In the data rows, the value 128 means zero.
Each row of this table is followed by its label. One hidden rule gives the labels. It looks at one to three of the table's principal directions, none of them among the few with the most spread.
145 117 139 132 148 128 190 109 102 162 118 078 148 106 096 111 154 156 128 144 103 132 098 122 101 169 134 086 074 109 116 133 140 125 130 139 140 104 116 112 134 134 127 148 140 145 158 121 e
145 146 138 113 091 112 065 137 139 125 159 175 133 168 164 115 120 157 136 131 156 098 160 124 157 141 150 165 157 148 184 108 095 141 114 141 121 177 123 128 169 133 102 072 143 165 084 131 f
119 133 124 145 138 121 110 140 112 075 128 189 138 164 140 139 153 129 164 119 126 105 155 114 135 108 155 168 143 134 129 166 120 145 112 132 090 105 133 115 125 101 123 106 109 107 063 100 f
133 160 130 064 107 059 136 134 145 139 105 178 106 163 126 163 136 161 134 107 097 097 089 123 121 124 145 099 119 140 167 105 137 149 093 136 158 131 139 110 161 090 108 148 147 135 140 120 d
104 119 139 144 129 161 096 138 135 128 154 091 083 094 126 092 064 093 110 160 193 137 154 164 160 091 068 164 162 139 126 097 156 127 161 123 086 120 143 162 109 161 164 139 110 124 134 176 e
172 133 109 164 091 128 106 117 147 139 156 132 130 128 160 119 170 100 159 102 109 109 118 110 105 148 102 115 123 142 106 154 094 135 124 160 146 178 112 157 157 173 107 074 170 170 116 093 f
120 122 142 072 134 084 195 141 115 151 122 077 139 083 090 061 125 152 136 208 134 174 137 116 116 140 155 086 106 082 166 092 159 138 142 115 174 113 128 140 104 104 154 134 136 135 165 186 e
158 087 135 182 097 173 133 146 152 141 149 133 154 121 178 138 158 114 094 113 091 135 147 144 103 140 110 146 120 146 108 150 112 087 154 125 141 150 086 143 133 136 096 111 131 111 137 112 d
119 127 127 096 163 115 140 104 093 140 112 080 112 107 094 151 123 122 133 100 131 150 080 091 104 156 139 077 110 093 103 142 133 124 140 135 127 136 134 107 118 151 150 152 132 149 163 143 e
133 124 111 110 132 097 147 139 146 091 095 161 101 122 169 154 121 116 141 143 098 146 121 140 144 083 135 126 146 127 170 160 159 057 106 116 140 091 117 104 069 081 145 167 134 118 159 128 g
145 130 128 116 124 084 143 124 159 125 116 164 117 165 141 171 165 136 136 080 069 112 102 132 113 140 127 102 115 129 132 159 133 113 098 127 132 122 116 108 128 095 119 149 146 121 126 094 d
122 151 114 128 112 105 127 123 154 128 124 149 131 152 126 130 144 136 133 091 096 124 096 122 121 138 128 094 118 129 093 143 109 158 114 131 151 144 149 125 133 125 122 113 135 127 126 122 e
074 154 102 074 164 091 078 111 127 103 116 140 076 161 089 165 074 086 192 122 141 147 133 106 135 118 141 135 170 107 127 136 120 147 121 095 083 132 172 126 105 143 183 157 115 127 092 146 d
126 145 125 102 140 120 167 081 130 180 103 104 176 127 103 140 161 160 132 107 067 139 062 104 096 208 155 065 083 106 112 144 099 134 116 121 166 161 149 114 158 154 129 111 160 163 158 125 d
118 092 145 150 131 137 130 166 103 106 141 119 132 132 108 132 125 135 099 125 141 130 147 127 107 102 139 147 123 113 089 112 139 159 163 128 111 099 110 130 125 101 114 145 090 070 125 139 e
136 114 132 100 149 091 152 108 096 141 103 082 129 127 095 147 143 147 130 128 126 126 103 110 110 177 151 087 095 105 157 118 135 111 120 123 147 124 114 108 132 129 131 156 152 162 152 117 g
119 146 109 104 139 118 123 113 150 139 117 146 118 150 132 151 104 125 142 105 089 154 103 123 133 142 138 096 122 120 116 152 115 098 115 112 133 149 147 097 100 132 140 143 131 142 146 129 e
187 107 116 215 114 149 172 126 155 108 138 158 162 132 201 111 207 116 155 129 056 122 140 147 117 137 106 133 107 153 116 223 124 059 109 144 136 108 083 126 104 115 109 103 159 137 112 061 e
131 119 134 155 157 165 176 116 126 131 107 125 149 118 143 117 131 154 127 161 084 140 119 141 122 112 130 121 104 134 102 149 137 096 131 130 134 091 142 107 112 112 127 160 117 110 160 114 f
101 113 147 100 104 135 092 153 127 143 149 107 073 097 105 132 090 107 101 136 188 120 152 134 121 088 098 162 153 118 137 059 145 178 172 134 109 133 128 164 144 147 133 137 094 098 130 190 d
118 139 123 146 128 143 139 129 145 143 127 111 108 109 138 117 124 108 131 138 122 145 113 139 125 122 081 127 151 154 099 145 139 098 137 132 129 120 134 140 111 153 151 146 141 131 136 138 e
113 137 132 117 117 121 133 143 145 120 121 163 125 145 135 147 114 155 101 115 107 123 105 148 136 095 131 135 131 134 120 121 136 143 127 128 132 108 140 115 129 091 117 148 106 084 146 142 g
100 140 142 080 146 106 081 097 137 152 137 105 093 142 092 136 081 109 136 086 155 131 124 121 139 181 128 094 125 094 130 118 124 148 131 101 086 174 156 122 132 168 168 113 130 177 114 171 f
123 124 140 149 139 164 154 123 135 133 126 114 130 121 139 133 138 127 093 128 128 143 128 151 128 125 094 131 131 134 090 144 139 105 144 119 140 113 115 136 115 129 138 124 117 103 150 129 e
084 130 122 090 144 121 109 135 137 135 108 129 105 114 104 143 071 096 131 128 132 150 134 127 131 103 136 119 136 114 132 098 143 130 139 097 116 140 166 127 105 128 150 166 110 117 138 167 f
134 095 125 152 150 147 132 100 094 143 122 073 140 118 106 156 146 096 137 112 122 135 131 114 091 188 136 114 098 107 110 156 112 107 152 110 119 142 101 131 134 169 134 134 138 153 122 112 g
133 135 116 101 159 107 133 111 123 114 095 167 107 157 135 204 127 112 130 059 087 117 089 118 127 121 139 086 105 126 120 163 141 096 103 124 118 126 139 081 117 105 125 169 126 129 150 089 e
148 110 114 144 117 132 140 112 153 137 121 120 124 104 128 128 134 111 139 112 091 119 120 134 118 115 129 102 094 110 125 125 127 139 117 136 128 120 134 127 122 127 118 146 127 127 147 119 g
128 117 105 110 150 114 152 113 142 123 102 105 085 089 117 137 139 075 166 104 095 156 106 092 090 117 117 059 104 094 091 153 142 119 123 127 142 131 151 126 081 139 153 159 127 139 165 123 f
117 126 135 114 141 155 110 104 088 147 144 041 121 065 098 084 115 101 148 186 219 155 162 103 128 160 123 156 167 105 158 109 121 133 157 130 119 146 111 168 131 193 167 102 136 169 110 174 d
139 112 141 082 154 114 138 121 078 141 123 098 125 091 111 119 127 098 158 178 177 135 196 098 133 138 160 136 132 101 207 103 150 104 139 123 119 134 102 128 131 138 146 127 139 170 102 146 e
131 127 122 106 112 100 079 116 134 164 133 134 120 130 115 179 138 106 161 096 102 097 134 088 100 113 140 130 149 117 132 081 098 169 144 161 122 175 135 140 190 165 114 129 161 136 102 134 e
140 149 117 115 153 130 189 101 155 140 083 151 180 150 132 146 155 153 089 060 060 152 066 134 133 192 155 039 065 129 106 181 127 081 068 091 176 142 145 074 096 088 112 138 132 146 176 076 e
155 133 120 166 116 147 137 116 140 133 119 171 207 171 151 157 188 175 114 078 054 108 097 112 106 160 170 116 104 147 089 156 074 138 101 142 160 148 125 104 171 111 072 102 140 113 120 063 f
140 161 097 151 094 123 129 146 177 080 108 232 142 164 197 145 154 170 119 108 072 109 095 145 158 048 133 143 140 167 126 153 113 120 082 157 175 111 152 101 108 062 081 127 117 078 147 083 g
052 130 153 125 150 152 079 151 110 101 136 110 089 121 077 115 053 120 109 152 216 126 159 152 151 078 110 194 178 121 103 081 155 189 162 106 058 085 158 151 117 130 168 147 069 074 094 195 e
140 088 138 089 145 079 171 150 094 115 113 112 091 128 090 175 146 138 107 106 121 120 107 114 102 116 134 093 083 092 142 103 173 131 130 133 128 082 102 102 111 085 123 179 110 098 170 116 g
123 150 126 111 121 139 148 113 123 141 102 117 129 099 112 120 136 124 105 112 149 121 104 123 124 140 127 094 103 125 120 118 134 154 117 125 164 134 141 132 136 135 122 109 119 144 151 138 e
150 083 120 142 122 095 088 159 114 065 153 147 087 148 151 144 136 087 162 133 155 113 198 118 140 089 131 171 156 119 173 134 139 111 133 133 084 110 092 133 103 109 132 131 123 120 080 107 g
117 127 148 125 137 141 151 136 127 127 118 129 155 127 128 112 123 165 088 157 143 126 139 156 154 115 129 148 130 143 156 100 146 122 123 119 139 107 136 127 132 093 119 146 115 101 138 128 d
136 103 146 117 120 112 138 159 132 114 136 129 103 110 149 122 124 123 110 158 151 135 157 149 140 099 109 152 141 126 179 116 168 088 136 124 127 110 096 135 097 098 132 145 126 115 140 145 d
116 114 122 111 150 102 163 163 114 107 119 119 094 115 119 128 113 117 137 158 125 158 112 127 121 098 108 125 138 135 135 135 174 087 131 122 117 083 128 121 078 101 154 191 123 105 155 130 f
122 130 138 130 098 131 115 151 143 107 149 156 133 150 153 116 130 160 099 143 143 124 141 146 144 101 123 166 154 139 134 113 118 153 140 132 143 127 125 147 141 104 115 100 109 088 125 143 d
089 158 113 107 125 124 088 129 136 141 130 123 088 121 102 141 084 096 144 117 152 135 108 122 127 108 102 137 164 136 102 109 124 158 140 128 111 145 158 146 130 164 152 144 124 125 120 161 e
134 135 126 109 133 127 151 126 105 124 121 131 150 132 134 114 139 139 129 154 140 145 145 120 133 157 158 123 116 124 157 144 123 108 123 111 157 135 115 120 120 117 124 107 125 146 125 124 e
103 144 119 136 118 128 083 121 113 096 138 149 128 149 110 113 109 129 149 126 160 103 142 121 144 113 151 150 130 111 111 119 103 205 135 130 105 130 159 140 147 139 132 075 102 124 089 150 g
142 112 143 091 122 100 158 139 135 174 118 112 134 107 099 127 114 146 108 144 112 115 127 138 128 130 139 105 098 124 181 056 158 128 116 128 134 120 127 118 148 108 113 172 144 136 156 136 f
122 126 129 132 114 135 106 137 124 141 155 100 116 104 130 089 104 107 149 183 164 141 166 129 134 118 110 159 161 131 145 105 125 129 159 133 122 143 123 163 133 164 146 111 141 145 111 165 e
123 127 127 144 135 131 136 114 129 105 117 150 146 156 121 115 120 168 129 123 091 102 105 132 131 110 152 102 083 117 089 119 115 184 120 134 125 107 180 113 148 107 117 117 106 111 148 116 d
107 150 123 146 143 139 110 127 137 097 127 146 145 143 150 094 103 148 141 146 128 145 122 131 157 111 137 136 156 139 105 155 116 119 120 126 119 125 164 118 105 120 145 116 125 128 122 136 e
099 123 127 148 123 159 116 128 151 132 126 112 119 115 130 130 109 114 110 140 136 140 134 151 135 116 096 159 164 142 110 118 127 121 146 111 117 114 137 151 120 148 151 137 118 102 127 154 g
123 171 109 110 132 125 141 117 140 116 108 159 158 143 135 118 154 136 141 122 124 144 119 112 138 145 150 116 147 144 127 156 107 130 087 116 165 140 143 125 123 112 127 104 132 133 111 100 f
124 134 133 136 113 134 151 152 140 137 129 141 140 140 127 112 118 161 094 147 121 127 122 156 141 117 117 138 125 155 126 103 139 128 123 123 142 104 130 124 129 105 114 140 118 103 142 129 e
148 132 110 109 120 087 116 123 154 125 119 172 121 163 147 172 134 117 153 097 080 119 125 126 131 130 148 112 123 124 156 144 120 101 098 120 132 144 118 105 122 108 119 137 151 141 122 100 g
125 133 127 132 119 120 155 144 149 093 110 177 144 144 142 100 115 166 114 147 104 113 118 163 155 092 146 125 099 137 145 122 147 145 096 115 137 084 159 115 113 064 114 134 103 100 149 120 d
133 126 116 179 112 155 111 140 132 105 130 151 160 143 144 116 123 140 124 146 125 106 143 147 144 096 136 168 139 160 119 116 110 143 120 133 126 110 134 137 144 115 100 125 122 103 112 099 g
129 121 129 130 125 146 110 106 121 153 133 081 107 100 117 127 117 098 127 126 159 125 130 127 121 153 103 123 127 125 131 113 124 128 146 127 124 153 125 151 143 180 140 122 139 162 133 142 d
Here are more rows. What is the label of each one?
122 135 140 116 118 114 132 140 136 119 131 161 137 151 133 119 128 167 119 137 117 114 132 135 138 106 144 135 123 127 136 109 128 158 126 135 133 118 144 120 142 095 114 121 114 104 126 137 ~ f
126 120 113 115 102 098 073 146 133 125 139 162 125 148 124 176 117 113 140 084 108 113 132 099 116 101 162 139 148 113 126 101 101 164 140 143 113 156 126 122 154 129 107 125 130 110 105 141 ~ e
103 153 129 131 114 137 103 130 142 111 124 190 154 180 127 126 110 167 129 124 108 097 129 139 138 114 163 150 126 144 106 114 097 198 116 117 119 122 173 125 170 104 108 103 098 097 098 127 ~ d
143 132 121 164 115 153 122 133 131 123 142 129 140 140 146 125 159 121 113 094 125 131 105 114 107 152 102 114 126 149 065 156 105 129 130 137 151 158 120 144 137 153 112 084 137 136 136 095 ~ f
139 131 099 128 133 124 123 109 144 125 135 129 121 140 151 141 140 107 157 108 088 160 103 103 115 145 119 096 132 122 098 172 099 098 128 130 146 165 140 126 108 154 142 117 147 146 147 107 ~ d
112 128 137 122 100 149 070 167 121 101 162 156 085 119 160 130 106 110 129 150 188 124 165 119 130 065 106 209 203 152 139 109 124 150 165 151 100 135 120 163 142 138 126 113 099 092 097 164 ~ f
112 123 129 074 139 095 113 118 113 154 118 099 111 133 070 188 112 115 107 071 137 132 100 108 107 159 147 094 112 088 127 095 128 155 134 111 128 152 119 118 140 136 131 153 124 125 144 144 ~ g
117 105 130 151 151 132 096 120 117 108 140 119 130 158 115 160 110 134 122 115 136 123 142 145 149 126 132 165 138 115 132 131 122 117 136 120 079 110 118 112 117 125 136 152 116 103 106 117 ~ g
135 126 114 141 135 130 136 111 114 151 142 060 099 094 107 123 133 092 148 125 140 150 088 114 102 160 082 104 129 122 095 153 131 111 147 143 124 137 113 149 116 188 158 136 157 161 150 132 ~ g
139 108 121 176 109 163 095 144 134 105 135 154 157 147 151 152 133 140 095 119 130 103 152 142 145 084 131 181 150 153 122 097 105 137 129 140 128 120 118 134 150 113 089 122 115 083 119 094 ~ g
151 103 130 145 107 142 118 137 121 111 127 109 137 097 140 124 161 125 102 128 173 117 143 124 130 136 127 151 136 129 166 113 129 114 116 133 145 130 090 144 122 128 108 102 132 137 130 112 ~ d
157 153 123 174 103 161 138 123 151 118 135 178 187 153 178 119 189 154 117 108 101 114 118 137 129 147 130 148 131 163 108 180 093 122 098 138 161 145 108 134 148 114 088 067 140 122 107 074 ~ f
126 131 115 138 113 136 133 131 162 127 128 136 102 111 135 102 112 102 145 142 112 132 140 141 127 090 108 116 122 128 106 121 134 147 128 126 135 118 150 145 110 129 136 132 115 118 139 141 ~ e
103 141 123 130 114 127 097 128 164 130 117 164 171 163 121 113 092 158 117 115 096 116 124 140 148 134 168 119 120 138 118 093 096 170 107 102 130 150 184 121 152 112 111 116 122 123 118 134 ~ d
151 106 120 153 130 135 170 090 136 171 103 080 146 090 121 136 166 120 136 106 058 127 081 112 081 166 123 058 069 107 090 142 118 115 134 142 159 139 132 122 138 164 123 138 162 161 176 118 ~ g
164 116 123 183 132 168 156 107 131 137 117 124 213 113 177 094 160 140 130 150 083 143 140 132 136 172 160 117 105 142 141 177 103 058 114 120 156 148 113 113 123 131 107 100 164 170 131 094 ~ e
121 114 123 122 123 098 097 133 119 113 130 115 104 129 092 134 109 121 136 124 162 097 145 129 146 104 133 143 133 118 161 078 138 170 121 137 096 106 136 130 138 123 129 155 121 122 104 132 ~ g
148 096 136 150 123 130 105 128 109 126 162 120 147 150 137 142 152 125 134 115 124 120 150 115 111 163 139 148 122 119 132 143 102 127 152 134 108 158 098 137 155 147 113 102 139 135 099 110 ~ d
143 106 123 151 121 132 127 134 125 112 111 145 170 143 110 160 173 131 102 057 106 102 116 107 104 155 166 104 090 118 098 128 110 162 102 120 135 131 118 114 143 106 087 108 116 113 117 080 ~ d
104 125 119 110 137 121 121 132 123 113 123 104 052 103 131 163 116 082 121 109 160 150 100 126 125 107 068 128 162 128 117 150 159 092 151 129 116 116 123 137 084 153 170 158 120 120 154 154 ~ d
133 141 121 150 108 124 082 141 129 084 145 172 136 162 154 137 156 142 138 103 142 105 126 109 130 111 136 163 164 142 108 146 097 161 118 151 123 140 124 138 147 122 108 077 127 113 092 104 ~ d
108 108 132 157 136 147 126 146 155 113 126 152 140 155 145 154 106 160 095 120 084 137 106 162 138 098 119 157 137 146 107 132 131 100 132 117 106 101 143 109 107 094 119 178 107 067 150 118 ~ d
144 136 123 130 122 112 096 102 107 150 139 093 135 140 102 119 126 129 156 142 159 099 138 119 134 176 136 135 129 135 162 101 104 146 117 135 119 150 119 141 174 172 126 110 166 186 095 112 ~ g
123 130 122 088 121 108 117 120 125 153 110 115 120 135 092 173 115 135 104 089 130 119 101 118 122 151 148 106 119 123 145 086 121 145 115 120 140 139 128 112 150 130 115 160 127 130 144 128 ~ g
128 158 098 067 149 072 168 118 124 144 091 142 134 143 099 164 135 124 160 106 073 156 077 094 106 153 166 060 104 112 129 148 129 111 093 113 167 136 138 095 112 108 135 162 152 145 155 106 ~ e
122 168 112 091 090 060 075 131 145 116 129 185 113 183 120 141 117 145 167 111 123 080 116 116 138 121 157 130 142 138 157 096 101 198 098 136 131 151 157 133 179 120 114 099 148 147 089 128 ~ g
142 109 144 111 132 107 150 128 116 126 143 093 091 112 116 121 158 137 131 140 148 130 121 117 106 137 100 117 114 102 136 125 148 132 139 146 133 118 106 140 117 132 139 124 129 130 149 131 ~ d
124 119 133 073 125 085 115 118 121 163 133 081 104 096 085 125 102 101 142 140 162 130 150 118 135 146 139 115 133 097 196 074 144 142 135 122 113 145 122 140 140 149 152 151 147 162 117 172 ~ g
